Questions about the table below. Rows and columns are numbered from 0.
1) Find the entry in row 0 and column 1.
2) Find the entry in the bottom-right corner.
3) Find the entry in row 0 and column 0.
4) Find the entry in the top-right corner.
5) Find the entry at row 1, column 0.
6) Find the top entry of the column that holds the largest entry.
[[133 140 132 154 123 130 118 108 140 147 127 142 131 134 115]
 [116 121 138 125 107 113 116 129 134 112 111 124 121 141 142]
 [132 119 130 136 122 117 114 124 146 133 131 153 143 124 133]
 [130 120 149 133 119 122 136 151 131 121 114 136 127 139 140]
 [138 129 127 114 142 119 131 125 138 144 137 133 127 133 133]
 [144 128 124 129 127 127 111 122 124 116 119 122 136 143 136]
 [142 135 127 128 117 141 131 128 124 125 127 113 144 133 135]]
1) 140
2) 135
3) 133
4) 115
5) 116
6) 154

Read these off the table that follows.
1) Read off the bottom-right entry.
2) Read off the entry in the top-left corner.
3) Read off the entry directly below 142.
4) Read off the entry directly below the smallest entry.
5) Read off the entry in the top-right corner.
6) Read off the 2nd largest entry.
7) Read off the fourth-last entry, reading row by row.
8) Read off the bottom-left entry.
[[128 147 113 115 129]
 [149 127 118 126 112]
 [113 115 130 116 101]
 [145 128 125 140 130]
 [107 121 111 118 132]
 [104 133 120 122 126]
 [140 137 123 120 103]
 [130 102 138 142 120]
 [118 136 122 132 136]
 [107 143 152 134 127]
 [105 141 126 114 134]
 [123 103 137 131 129]
 [133 104 124 138 130]
 [122 147 116 137 143]]
1) 143
2) 128
3) 132
4) 130
5) 129
6) 149
7) 147
8) 122

Read these off the table that follows. Indices start at 0.
1) Find the entry just right of 140.
2) Find the entry directly below the largest entry.
3) Find the entry in row 2 and column 0.
4) Find the bottom-right entry.
5) Find the entry in row 1 and column 0.
6) Find the entry just left of 140.
7) Find the entry in row 0 and column 2.
8) Find the bottom-left entry.
[[154 149 140 129 121 117]
 [147 137 126 119 117 119]
 [137 149 155 153 145 134]
 [154 153 146 136 125 119]
 [145 153 154 148 138 128]]
1) 129
2) 146
3) 137
4) 128
5) 147
6) 149
7) 140
8) 145

X = [[132, 135, 130, 135, 116, 124, 116], [116, 106, 132, 139, 130, 120, 132], [135, 143, 130, 136, 123, 132, 123], [114, 112, 130, 134, 119, 118, 121], [138, 145, 132, 140, 130, 138, 129], [131, 140, 126, 121, 134, 136, 133], [121, 119, 126, 125, 117, 117, 118], [133, 147, 127, 125, 134, 141, 134], [116, 117, 122, 118, 123, 122, 124], [120, 114, 131, 136, 126, 121, 126]]
The entry just right of the largest entry -> 127
Report the minimum.
106
The entry just left of the largest entry: 133
Report the entry just right of the smallest entry.
132

[[137 123 125 133 141 139 126 136 126 141 144 120 139 131]
 [128 127 126 121 124 123 125 127 130 128 126 128 132 129]
 [142 126 125 134 148 146 128 141 119 149 140 133 136 132]
 [125 131 132 127 119 118 123 117 131 115 130 124 119 119]]
The entry just right of the largest entry?
Answer: 140
The 3rd entry on the main diagonal?
Answer: 125
The entry in the top-left corner?
Answer: 137
The entry just left of 121?
Answer: 126
The bottom entry of the column that holds the largest entry: 115
The third smallest entry is 118
The bottom-right entry is 119
The entry just right of 134?
Answer: 148
The largest entry in the last column: 132
The entry directly above the largest entry: 128
The bottom-left entry?
Answer: 125
The 2nd smallest entry -> 117
The fifth entry in reading order is 141
The entry directly above the smallest entry is 149
The entry in the top-right corner?
Answer: 131
The entry just right of 137?
Answer: 123
The largest entry in the last row: 132
The first entry of the largest entry's row?
Answer: 142
The 3rd largest entry?
Answer: 146
